(in the rows, 128 means zero)
One turn moves each row of this set onto another row. After a few examples, where does it send each row asked below?
z392: [112 126 109 122 118 135 111 139 130 146 135 140 111  82 115 125]
z619: [115 109  94 129 145 147 126 158 142  84 125 130 135 130 127 123]
z433: [ 72 112 127 134 150 133 101 103 111 120 103 107 105 107 141 154]
z778: [ 85 118 114 137 130 154 112 122 135 127  76 160 116 111 134 129]
z777: [130  79 115 121 128 117 137 130 125 108 115 131 115 128 102 145]
z230: [131  80 122 126 133 110 126 143 105  98 109 110 117 125 113 148]
z399: [118  77 120 130 140 121 120 141 108 110 104 128 111 128  88 134]
z531: [132  79 117 135 124 114 131 130 125 109 125 129 111 131 105 137]
z969: [114 136 106 111 146 134 105 154 106 128 104 138 128  81 113 131]
z528: [ 84 121 117 153 158 132  99  93 119 114 111 134 109 119 138 135]
z613: [113 102 103 139 129 142 119 163 138  89 141 106 124 126 139 124]
z582: [ 96 122 112 159 130 148 104 122 133 119  90 159 117 118 146 117]
z477: [ 83 113 121 142 138 130 110  89 130 122 121 120 103 112 149 151]
z369: [ 95 123 122 147 135 139  97 143 105 105  74 121 122 107 163 136]
z834: [114 132 112 140 135 131  91 154 106 133 127 131 116  86 116 114]
z542: [ 79 112 129 143 125 146  94 144 109 122  77 114 109 102 150 136]
z380: [101 105 101 111 150 152 123 170 128  87 105 116 134 121 119 134]
z640: [111 126 115 105 122 131 112 152 114 137 120 116 117  73 126 143]
z743: [127  83 118 139 143 116 118 141 107 102 108 130 116 132  96 130]
z795: [ 93  96 109 143 133 151 106 169 131 102 132 105 114 124 117 115]
z74: [ 97 112 122 145 101 139 116 122 140 124 106 125 109 106 169 141]
z564: [ 93  94 106 103 129 154 131 165 143 102 118 106 122 115 121 142]
z41: [102 118 116 126 111 139 125 122 138 115  90 131 121 104 172 152]
z96: [132 139  98 117 134 128 118 139 126 124 125 149 130  87 129 130]
z238: [ 88 122 120 142 158 126 101 102 107 103 104 112 114 113 155 151]
z735: [ 90 120 115 128 149 128 119  89 128 111 109 126 116 112 153 159]
z193: [ 75 118 116 131 160 137 107  94 121 119  96 136 112 113 130 147]
z57: [123  75 126 130 125 112 122 144 107 108 116 106 108 124 108 144]
z6: [ 88  91 106 124 128 159 122 159 149 113 129 121 114 121 107 123]
z105: [131 136 109 130 127 121 104 152 109 121 133 118 123  83 143 132]

z777 -> z230
z392 -> z640
Where do these go?
z564 -> z380
z582 -> z74
z433 -> z193

One turn moves each row of this set onto another row. After a few examples, where does it send each row asked below?
z960: [130 154 120 100 115 150 152 126 111 119 136 119 110 129 142 102 125 139
 141 140 102 137 115 122 116 151 119 108 152  95 111 128 111 116 126 116
 110 138 144 150 144 150 139]
z366: [135 115 126 129 140 132 106 123 136 119 134  86 103 123 130 105 141 130
 148 148 126 126 177 103 128 105 119 126  96 123 130 127 125 139 109 128
 133 131 112 132 128 108 121]
z530: [129 139 139 158 120 110 106 106 160 125 115 146 122 112 126 161 131 113
 128 136 141 107 112 149 124 119 120 134 131 131 129 138 113 119 154 153
 138 136 110 132 130 163 116]
z585: [106 142 128 125 158 114 129 148 120 144 123 122 148 145 129 140 145 139
 115  98 130 136 148 142 113 139 119 106 112 152 133 137 127 112 101 127
 128 140 139 130 143 110 142]
z93: [121 136 131 103 111 139 144 122 115 116 128 107  93 140 145 103 107 136
 139 145 101 157 110 134 111 142 121 115 164 104 110 116 132 116 128 113
 116 134 132 139 149 155 136]
z486: [132 118 126 135 135 123 126 128 146 123 132 108 115 141 111 110 146 140
 144 137 132 128 156  98 144 108 125 120  87 132 142 112 151 130  99 143
 121 120 108 132 125 104 136]
z618: [123 133 137 161 119  90 103 116 142 133 112 129 135 111 128 146 125 135
 126 133 148 117  96 126 134 103 112 131 139 122 121 127  93 124 151 141
 129 151 114 129 144 147  96]
z817: [140 136 137 108 117 159 138 116 136 104 144 126  99 140 146 118 118 131
 129 133 105 149 101 146 124 159 133 115 152  91 113 121 116 122 127 115
 111 142 127 139 136 146 143]
z255: [118 143 135 157 127 101 105 119 161 134 112 153 130 115 130 153 124 126
 128 120 136 122  97 151 132 114 105 136 123 115 108 131 108 124 150 142
 140 144 125 126 146 140  94]
z42: [ 95 111 136 103 110 114 128 147 124 162 154 111 129 151 152 137 102 134
 129 124 142 142 150 135 123 137 139 109 133 131 111 147 129 105 122 141
 148 136 132 111 123 132 137]
z220: [122 107 127 134 125 132 123 130 133 116 126 108 116 136 114 114 155 120
 146 144 128 108 173  89 143  98 125 125  99 127 124 112 142 136 116 135
 134 124 121 131 124 114 125]
z17: [140 150 135 106 110 139 139 114 135 117 152 112 115 116 154 112 117 146
 132 137 109 157 100 137 122 149 125 115 163  97 110 114 117 130 115 102
 121 135 138 136 149 146 137]
z225: [134 138 137 123 105 145 150 123 104 130 114 114 112 131 157  98 112 144
 148 145 112 139  95 122 117 149 126 115 152  92 121 120 125 120 130 110
 109 141 132 137 135 154 136]
z871: [115 142 122 122 160  97 131 159 124 146 129 119 149 131 136 133 159 139
 135  98 128 144 135 148 119 122 129 124 133 141 114 137 121  94 113 140
 136 149 152 126 138 120 140]
z740: [122 130 121 120 135 156 127 112 110 129 124 127 105 138 143 108 131 135
 145 140 109 144  97 143 103 158 127 130 142  90 109  99 105 124 129 125
 113 111 117 144 135 146 138]
z963: [130 131 125 111 122 155 133 113 113 126 146 126  98 123 148 114 109 140
 134 138 105 129 103 145 118 142 126 117 154 107 114 100 129 116 128 123
 102 117 141 154 144 165 137]
z389: [129 121 134 170 131 101  95 114 157 120 122 159 121 111 129 141 111 125
 115 133 133 111 103 136 140 116 135 146 118 123 113 123 112 117 149 141
 143 142 121 123 157 150 122]
z361: [138 123 138 163 136 102 114 122 172 124 113 149 113 117 127 140 150 147
 114 127 144 125 107 135 131 122 127 116 146 136 117 130 103 112 147 147
 141 146 107 120 137 158 123]
z679: [121 128 146 153 128  93 113 110 149 132 107 143 137 111 126 144 114 121
 132 129 125 123  82 136 147 129 123 138 139 120 112 141 121 104 154 144
 135 146 112 140 151 146 112]
z512: [137 132 118 104 122 147 149 117 128 117 137 117 110 136 152  98 108 143
 157 129  98 149 114 131 127 151 120 105 146  89 112 122 131 127 110 108
 116 127 129 151 144 151 122]
z917: [113 140 116 129 150 113 138 148 105 142 145 118 146 131 128 134 138 144
 122  82 126 128 132 146 120 138 118 117 117 150 126 144 127 107 123 131
 132 149 150 141 137 121 142]
z393: [132 129 136 133 129 137 113 111 155 105 133 102 107 127 117 119 142 138
 129 139 127 116 161 100 140  99 139 120  98 127 130 109 133 132  97 124
 117 115 132 128 109 115 138]
z480: [120 141 147 101 118 140 122 115 120 123 134 120  99 122 142 100 125 142
 128 138 103 140  99 138 100 151 125 119 163  92 117 149 126 131 119 108
 107 124 130 142 134 138 139]
z895: [ 87 103 132 110  97 116 116 149 117 158 148 114 123 151 158 140 117 107
 123 131 134 138 154 127 132 126 130 121 132 136 124 152 129 104 122 135
 149 132 121 119 125 132 134]
z226: [146  99 118 134 132 135 118 119 146 120 140 103 109 139 116 114 136 116
 161 130 127 134 160  95 133 103 133 130 110 137 143 119 134 141 106 133
 119 119 128 131 121 115 138]
z222: [ 78 132 106 105 120 107 110 142  98 126 129 118 128 116 116 137 144 121
 117 131 110 132 126 141 143 130 117 150 129 117 102 136 121 115 107 131
 168 122 137  99 128 138 119]
z529: [131 132 140  92 121 136 135 124 128 107 140 124 102 117 159 121 120 130
 147 148  94 143  94 126 118 142 122 125 161  99 111 129 126 121 117 116
 109 141 145 137 140 161 143]
z174: [141 124 133 127 138 136 103 115 142 110 152 110 110 128 106 110 154 119
 146 140 119 130 167  99 116 109 129 122 103 131 132 104 141 135 107 142
 124 128 110 134 133 120 128]
z719: [119 118 145 142 133 133 109 106 147 131 147 106  94 129 111 110 132 136
 119 155 115 124 149 100 121 112 136 106  92 127 121 106 141 148 100 122
 135 139 127 129 116 116 120]
z808: [ 90 136  91 109 123 110 107 136 101 133 111 114 136 133 130 127 134 120
 135 130 111 139 130 147 126 147 120 141 130 120 112 138 121 131 113 112
 173 117 139 102 136 127 128]
z579: [ 86 143 101  98 132 112 121 141 104 108 125 123 141 108 130 129 147 126
 125 135 116 126 138 137 133 133 122 136 133 112 113 138 117 117 110 114
 163 120 145  93 133 130 114]
z540: [129 123 143 159 120  98 108 101 160 139 121 140 135 112 126 157 119 117
 123 128 138 134 106 145 125 122 118 132 132 142 114 124 101 121 161 132
 131 136 123 132 144 148  94]
z632: [139 119 140 172 130  98 107 113 145 137 125 136 142 114 130 155 114 122
 119 134 133 123  90 151 143 124 122 151 118 136 123 122 118 127 145 145
 140 141 122 133 145 140 104]
z383: [ 90 146  98 114 122 100 113 150 108 131 128 132 124 109 116 130 152 126
 123 133 104 135 126 152 126 124 110 143 125 117 107 148 113 111 106 126
 167 126 136 105 130 141 115]
z140: [122 144 128 117 119 137 148 114 120 118 132 115 108 117 149 103 116 137
 133 142 104 147  99 129 115 144 127 117 155 101 114 110 125 116 111 108
 114 135 126 153 146 160 163]
z571: [134 100 134 144 144 121 124 128 136 123 143 109  90 125 120  97 150 132
 143 142 138 123 167 113 119 105 133 122 106 127 145 132 143 140 101 134
 130 117 118 137 122 119 117]
z290: [123 138 135 106 117 141 128 112 119 118 140 124 123 128 154  92 126 144
 139 121 101 148  97 140 131 156 119 111 164  85 118 124 119 129 118 123
 111 131 136 141 143 148 145]
z77: [132 125 142 161 130  95 117 117 133 136 112 151 128 110 128 154 127 118
 109 134 143 135 100 139 150 114 139 135 126 137 125 136 123 125 161 140
 143 149 121 135 147 145 107]
z104: [142 114 138 140 133 137 113 129 144 116 132  89 119 121 127 113 150 121
 153 146 125 135 164  98 124  98 121 131 110 125 135 114 142 135 104 131
 132 122 101 128 128 113 145]
z161: [125 120 130 140 137 123 115 136 155 113 127  98 114 120 112 119 143 117
 142 137 120 140 164  93 147  92 122 114  95 131 136 110 133 139 125 127
 128 126 108 135 131 108 115]
z712: [126 128 128 156 127  91 109 114 154 118 118 148 134  93 123 164 112 115
 117 122 135 116 101 138 132 129 117 136 119 127 132 120 108 138 149 145
 133 150 128 139 144 130 118]
z400: [116 127 138 159 122  97 113 119 146 131 118 149 141 133 133 155 113 122
 111 125 140 106 100 137 147 126 119 124 133 132 113 138 101 123 158 149
 131 145 127 138 150 148 106]
z635: [ 95 105 130 107 109 103 132 154 118 163 157 106 115 129 141 144 117 122
 109 131 124 145 148 136 134 136 122 100 119 132 115 145 138 119 114 136
 144 142 123 106 132 117 136]
z120: [107 148 114 125 155 123 136 158 116 142 120 121 141 126 129 135 153 137
 122  91 126 138 154 142 113 140 113 122 114 148 132 131 126 111 113 127
 137 145 148 128 144 127 142]
z874: [112 123 138 158 138  99  97 131 151 130 117 154 124 116 129 145 133 133
 106 128 152 124  95 152 140 119 136 139 137 124 137 127 111 135 156 131
 136 130 128 145 141 133 108]
z634: [141 105 126 136 137 143 113 129 153 116 135 102 119 129 120 117 152 135
 150 150 123 122 148 105 146 104 116 122  94 122 128 114 144 135 101 131
 133 121 114 126 101 111 127]
z332: [ 90 102 134 103 108 112 129 151 115 156 150 115 114 149 148 131 109 133
 137 132 138 144 145 146 128 131 141 116 142 128 104 132 136 108 132 128
 155 128 128 108 125 122 139]
z212: [133 113 139 143 123 132 127 122 133 123 132  95 115 136 117 109 160 135
 148 134 131 120 151  97 148 110 111 112 101 123 145 103 137 148 102 123
 116 138 120 130 122 114 113]

z895 -> z917
z222 -> z42
z634 -> z540
Where do these go?
z226 -> z712
z389 -> z817
z960 -> z220
z632 -> z17
z480 -> z571
z808 -> z635
z77 -> z290
z255 -> z93
z512 -> z161
z740 -> z719
z332 -> z585
z225 -> z212
z530 -> z963

